Rows are one point carried round by a steady rotation, each followed by how many ticks it has turned.
The counts run from 0 to 872.
[-18  -9  -9   4  36   8 -17   6 -19  -5 -24   2  21  28  -5   8 -32   9
 -10 -27  14  29  10  -7  23 -11   8 -17 -21 -27  15  -7   2  -9 -13  -9
  25  -9  -8  14  12 -30  24  25  -2  52  28 -18   7   7  20 -10  -1 -24
 -19   8  -4  17  10   6 -12  11] | 292
[ 22  23 -12 -10 -19  13 -19  -1 -15 -31 -14  15  30  15 -15   3 -10  30
 -22 -16   3  -9  22  16   5  -6   8 -16 -10   4  13  -6  15   6   3  21
  -6 -19 -25  30  42 -11  27  -5  16  43  -1  -1 -10 -11  14 -23  23 -29
 -21  -3  -7  10   7  23  -8  26] | 637
[  8  29  -8   4  -7   4 -22  19   3  -1  -4   4  45  28 -12 -15  -1  14
  14  -2 -13   8  23   3   3 -19  24  11  -9  13  -3  -9  23 -26  17 -13
 -25 -12  16  16  17 -18  48  -4   2  34  -1 -30   3  11  20  -9   6 -19
 -17  11   3  36  25  27   1 -27] | 865
[ 49   4  -4 -13 -17  18 -30  -1  13  -6  16   8  47  17 -28  18 -10 -10
   2  -7  13 -30  -1   7   4  27  -2  -8  -6  -7   5  -5  19  16  -3 -10
   8   0 -28  17   0   8  25  13   3  27  39  26   5  15  -6 -10  -8 -24
 -15  -1  -6  14 -20   9 -27  35] | 565
[ -5   7  -9  17  19  16  12   1 -27  -4 -20   0  26  14  -5  18  -9  26
  -5  -2  12   7  32   3  14  -3  -1 -15 -28  10  -5   9  33  -9  14 -21
 -21 -17  10  17  13   3  16  44 -13  19 -19 -27  15  -2  19 -43  31  -1
  -1  15  35  10  10 -17 -16  -6] | 705
[ 12  15   3 -31 -21  -5 -18  10 -12 -18   1  40  41  30   3  22   4   2
   0  -6  30 -13   1  13   0   9  10 -21 -29  -6  19   1  29   2  21  -6
  -8  -6   4  -3  23 -12  18  -1   0  36   8   6   9   9  20 -15   5  23
   4   2   0 -27  -3   4 -49  19] | 375
[ 11 -20 -30  -5 -12  16 -17  11 -11  -2  -2   0  27  20 -23  18  19  17
 -16 -29  16  -6   8  13 -20   3  15  -1  -9 -17 -13   6  28 -18   8  -4
  29  -6   8  18  21 -12  -2  -9 -18  12  20 -31  24   5  28 -19  -2  -2
 -35  -9 -21  11 -24  48 -17  33] | 619
[ 35   7   9  -4 -15 -20   3   6 -10 -10   6   5  55  11 -14  11   3   6
  -2  -1   5 -34  13 -10 -19  18  -8 -17  12 -14  -5 -18  19   1  26 -35
  11 -22  -7   8  12 -12  41  30   9  14   3 -10   8   8  19 -15  19  -1
  -7   1  10 -30  -3 -13 -43   5] | 378
[-17 -25 -15   7   0  22 -17  -4 -21  14 -13   5  18   9 -15  10   0  13
 -17 -30  11  10  29   5   3   9  11 -20 -21  10 -14  -4  11 -33   6 -26
   1   0  29  15  -3 -14   2  13 -22  16  18 -25  25   3   7 -30  -9  -8
 -36   8  -6  24   9  35 -36  24] | 617
[ 31   0  -8  -4 -17 -10  -5  27  22  14  17  26  52  10   0  27  11  -8
  -9  -1  15  -2  10  13  -4  22  -1  -1  -7   0   3  -3  17 -27  44 -28
 -26  -9  18  -6  26 -16  -8   5 -27   6 -17 -13  -6  21  22 -12  -4   6
 -26  -9  11  -4  -6  45 -25  11] | 432
[ 40   2 -15   8  -7 -23  -2  19  14 -11   8  17  52  -5   9  16 -16   1
  -8   6  16 -24   7  26   2  -8  -8  14 -15  13   9  -8 -16 -13   9 -13
 -42 -17  -2   5  54  -4  -1  27   6   7   5 -10 -33  25  12  -8  11 -13
 -23  -8  16   2   3  28 -11  -6] | 756
[ 11  22  -7   3 -17   5 -21   3  -8 -16 -24   9  34  13 -25   3 -10  35
 -32 -15   7 -14  13  14  11  -3  -7 -18  -8   9   9  -2  -3   3  11  14
  -1 -17 -16  26  46 -21   9   2  11  26  -8 -15 -18 -17   9 -24  23 -36
 -34   4   8  10  10  26 -11  32] | 636
[ 20  -9 -27  11  17  17 -20  10  27  -1  -9 -15  42   7 -20  12  16  13
   3 -11   3 -13   8   8 -13  13 -13  10   2 -31  -9  26 -14  11 -29 -10
  -2 -10 -12  31   9  -6  16  36 -12   3  38  -6  -3  47  17 -12  11 -19
 -22  14   2  19 -18  10  17  13] | 61
[ 39 -11   7 -11  -8 -15  -8   3  11  -1  15  15  59 -12   8   3   6   4
 -12 -11  15 -28  10   0 -24  21  13  -1  -2 -23   7 -28 -12  -1  20 -16
 -20 -19 -22  24   2 -20  29  25   9  12  36  11 -10  35   9   2   0   6
   3  -3 -12 -14  -6  24 -34  29] | 831
[ 39  -2 -42 -15  -3  15 -19   2  -1 -20  -2  19  34  13 -10   9  -5  -3
   7  -4  18 -30  25  13 -21   0  11   0  -6  23  -5  12  13   2   5  12
 -29   6  -1  18  25  34  20  17 -11  46  20   2  -2  24  -5  17  22 -21
   6 -22   5  24  -5  32   0   5] | 753
[ 11 -11  -5  -6   8 -15   6   0 -15  -5 -18   8  41   4  -2  20   9  23
 -12 -42   9 -15  -4  -5   0  16  -9 -27  -5 -39  12  -3  -9   5  -4 -27
  22 -21 -18  11   7 -30  23  52  -8   6   7 -25  -8  22  23  -9   4   3
   6  17   1 -30 -22  -2 -23   6] | 554
[ 36  11 -14  11  10  10  -3  22   2   2   1  10  38  31  -7  26 -21 -12
 -12  13  33  -1   9  23  17  13   0  10 -25  -2   4   6  11  -6   7 -22
 -20 -25   0   1  60 -15   1 -12  -4  15  -2 -28  -4 -10   9 -27   0  -6
 -20   2  24  15   2  31 -25   0] | 358
[-17 -24 -13 -17  -2  -2 -47  -8   9   0  -6  17  44  15 -11  16 -12   4
 -16  -5  25  -7 -17 -10   8  10   2 -24 -27 -18  -5  -3  -4   3   6 -10
  -2   4   3  14   1 -32  -2  22  -4  33  12   8 -10   8   2 -16  10 -20
 -41  -3 -10  14   9  26 -19  51] | 561
[ 22   8 -27 -30 -11   3 -29  11  10 -31   3  23  40  17   4  12  -4  -4
   8 -21 -13  -6  14  13   0  16   9  -4 -10  10  15  -1  21   6  -4   3
 -35   5   1  20  15  19  42  16  -8  53 -10  17 -20  36  10  11   9 -13
  -1 -12  13  -8   4  18  15  13] | 315
[ -3 -22 -33 -25 -15  12 -34   5  10 -14  -9  11  48  26 -13  18  -7 -13
   1 -23 -16 -11 -12 -19  16  18 -17 -20 -16 -19   9   8   3  19  -7 -19
 -17   9   4  15  -5  -5  26  31 -14  32 -18  14 -15  22   0   0  20 -14
 -14  -2   5  -7   4  20   3  25] | 48
[ 11 -13   8 -18 -34   9 -30   4  21 -15  32   5  49   4 -13  14   8 -10
  16  -3   7 -33  -3  20 -11  14   2   1  -7  -4   5 -14  19  -1  -2 -28
  -9  -7   2  16  -7  -3  35  21  15  12  40  20 -14  31  15 -18  -6 -13
 -33  15  -1  -2  15  -4 -34  21] | 53
[-17   1 -33 -14  17  -5 -22   4  -7  -9 -14   0  24  15 -13  -2   3  11
   9 -13  34 -13   0  22 -23 -19  11  -4 -21  -5   2 -19  -7  -8 -11   6
  26   2  -1  17  23  -6   7  28  -4  39  23 -11 -39  31  42  10  31 -27
 -29  -6   6  17  24  -1   8   3] | 748
[  4 -24  -6   3  18  -5  10  -3   2 -18 -12  28  36 -14  29  25 -11   7
 -29 -14  20   9  23  19   1  11  -7 -26 -12 -27  21   4  -8   9  -5 -13
 -22 -32  -6  21  27 -15  10  35   5  23   7   0   5  34  16 -31  14  11
  -3   1   8 -31   4   4 -20  26] | 212
[ 20  11 -27   6 -17  15 -26  24  15  -4   5   1  21  33 -39  15   2   6
 -12 -24  -5   5  15  20  17   6  -4   7 -14  -3  20  10  25 -11   4  -9
   5  -5  -5   0  33 -22  17 -24 -10   9   9 -23 -10  -6  32 -14  -8 -16
 -41  13  -1  17   0  44  -1  11] | 182
[ 17 -29 -38   9  37  -7   2  20  11  10  10  10  49   2  -8  24   1  -4
  11  -1  16  -9  13 -24 -24   7  -5   7  -2 -25  -6  25   0  -2   3 -23
 -12   0  20   8 -12   8  18  40 -22  23  10  -9  16  51  17   9  11  12
   3 -17   3  -4  -5   7   2  -6] | 324
[ 23 -22 -37  -2  18   1  -3   5  -3   4   4  -2  17   1 -30  15 -32  -1
 -19 -44  10  -9  21  15  16   5  -9 -17 -15  -6  21 -19 -12  -2  -7 -24
   8   8 -18  -4   7  -4  12  31 -19  27  30   4 -45  25   1  27  13 -24
  -9   1  14   7   5   8   5  -1] | 405
[ 48  17  -8  16   5   0  23   0  23   6  21   9  45 -13 -27   0 -11  22
  -7   1   8 -18  38  19  -3  -2 -13  -8   1   1  16 -10  13  -5  13 -21
 -24 -16 -12  -1  22   0   7  44   3   6   7  -7 -27  25  10   2  33 -24
  -1   4  23  15  -2   5  -1 -28] | 419
[ -6 -18  -4   0  -6  15 -22 -19   8 -15 -15   7  40   3   8   4  -1  11
 -11 -13 -17  -7   9  -9  -5  11  -7 -18  -2   8  -9   0  -5   2  11 -10
 -43  -9   2  40   5  -6  38  34  -2  34  -8   0  -8  16   1 -19  34 -31
 -23  -6  13  -6  25  14  -5  38] | 825
[ 28 -14  -5 -10 -15  -1  -1  18 -24   0  16 -12  40  11 -22   2 -10   0
   4  -2   2 -15  13  -3  -8   3  24   1 -29 -35 -16 -24  43   8   0 -39
  26 -21 -11   7   8 -10  34   9  19  22   1   0   1 -13  21 -28  -3  -5
 -23  15  -9  11  -1   2 -29   3] | 452
[ 20   6 -23  -7  -7  -1  -6   7 -14 -35 -16  22  34  17   1  22  -3  15
  -4  10  41 -34   1  26  -7  -3   6  -2 -29  -4  19  25   7  18   2  10
 -16 -16  -3  11  54  -6  19   9  12  36  12  -6   9   2  16 -25  21  15
   6  -7   9 -25  -2   1 -26  16] | 813
[-10  -4   9   2 -16  14 -35   3  -4   8 -17   3  46  23  -8   2  21   7
   3  -1  11  -2  -5  -2  -6  11   9  -6 -23  -7 -18  -1   8 -11   4 -18
 -12 -17   9  27   3 -37  24  -1   0  13  16 -23  24   3   3 -39  -6 -11
 -28  18 -13  20   4  28 -46  26] | 279
[  6  19 -12   0  -4   3  -2   4  -4  -5 -27  14  39  16 -13  10   1  11
 -21 -26  18   6   5  35   9  10 -16 -29 -31  -8  23  11  -1  13  -1 -18
  -6 -20   1  -3  43 -28  17  13   6  18 -32 -27 -41  -8  14 -12  31 -18
 -13  10  28  -9  18  16 -10   1] | 197
[ 10   2 -23   7  15   5   2  21 -15  14 -13 -13  31  -3 -27  10 -10  36
  -3  24  32 -29  25   3  17 -16  13  22 -40   0  -6   5  -4  -9   2 -10
 -20   3   5  12  33   7 -13  32   0  14  27  -1  -5  11  14 -36  -1  10
 -21  27   9  33   9  -7  -7  11] | 853
[ -9  19  -3   8  -5   2 -26  14 -19 -11 -12  13  21  16 -33   3   2  29
 -15 -41  11   2  14  23   4 -12   4 -13  -3  27  25  19  11 -23  10   3
  20  -4  14   8  19 -12  31  13  -6  30  28 -38  -2  -7  18  -9  -3 -19
 -38  -4  10  -8  22   4 -33  17] | 806
[  0 -18 -46 -24  -4  24 -33  16   2   2  -9   7  23  18  -1  28  11  -1
  -3 -22  12 -11  13  14   9  20  19  12 -27 -14  -7  -8   8  -8  -6  -2
 -17  18  -4  27  12   2  -8  -4 -29  23  12  12  -6  47  26 -18 -10   9
 -13   8  -9  21 -16  44  12  29] | 504
[ 35   5   0  11   3  -7  11   2  12 -14  19   8  41  -4 -17  15 -15   0
  -7   6  19 -22   7  21 -14   8 -17 -21  -6 -11  22   7  20  21  14 -22
  -2 -30 -10  -5  24  -9  37  34  16  16   7  -4 -23   2  13  -7  41 -15
 -13  -2  23 -28  13 -23 -34   2] | 816
[ 39   0  -5 -25 -24  20 -28  -3   9 -11  10  19  40  10 -18   6   5  10
  -9  -5  18 -34   9   8 -16  19  12  -8 -11 -13   6  -4  19  16   2   8
   6   2 -24  23   0   0  20   4  11  31  41  28   5  21   4  -8  -2 -13
  -5   2 -21  10 -19  19 -21  48] | 564
[ 26  -5   6 -17 -19  11 -17  10  41 -17  26  13  57   4   2  24  14   6
  11  13   4 -21 -13  21  -5  11  11  12 -11 -16  14   7  32  14   9 -11
 -36 -21 -12  17  10   5  25  37   0  15   9  22 -10  35  22 -10   9  -1
 -12   1   1  -6 -16   1 -10  16] | 491
[ 38  19 -15   6   9  12   3   9  11  18   2   8  37  -4 -17  -2   9  24
  -8 -12  36  -5  44  37  -6  -1   9   0 -27 -14  20   6  -5 -12 -15 -10
  -9 -15 -11   8  18 -18   3  11  -1   3  48  -9  -1  37  14   0 -13  12
   7  24  -2  29 -16  23 -17  -9] | 684
[ 11  25  -8   7  -1 -10 -12  27 -17  -4 -13  11  52   6 -24   4  -1  34
   6  16  15  -8  14  11   3 -19   6   9 -24  17   4  25  22 -20   5 -17
 -23 -18  34   7  44   4   3  26   6  14  -8 -36  11  -7   6 -34  -6  -4
 -26   3   8  21  12  12 -23  -5] | 529
[ 18   1  10  -3  11   3   0  20  -4 -13  16  10  39  16  -4  31 -15 -14
  11  -3  16 -11   7   6  10  23  -1  -4 -21   0  20  12  31  20  11 -26
 -15 -11   2   0  -6   4  56  37  -3  34  18   5   1  15  12 -18   5   4
  10   4  25 -29   5 -37 -31  11] | 39
[ -5  -6  -7   3   6  21 -16  -2  16   4 -14   2  50   2 -21   5   7   8
 -20 -11  -7  -5  14  -4  -7  38 -17 -27 -13 -30   3  15 -12  27  -2 -16
 -13 -16 -12  27 -11 -27  37  16   4  17  -7   6 -19  23   4 -26  22 -19
 -18  13  10  -8  25   5 -12  44] | 386
[ 13  -2 -18   2   8   8  -3   2   0  -7 -15  13  30 -10 -19  19  10  25
 -27 -30   8   4  36   8 -20  33 -17 -31   5 -28  13  23 -10  12 -10   0
  11 -15 -16  27  10 -17  17   9   3  12  24   4  21  31  19 -28   1  11
  -9   4  -3 -21  -4   7 -18  39] | 725
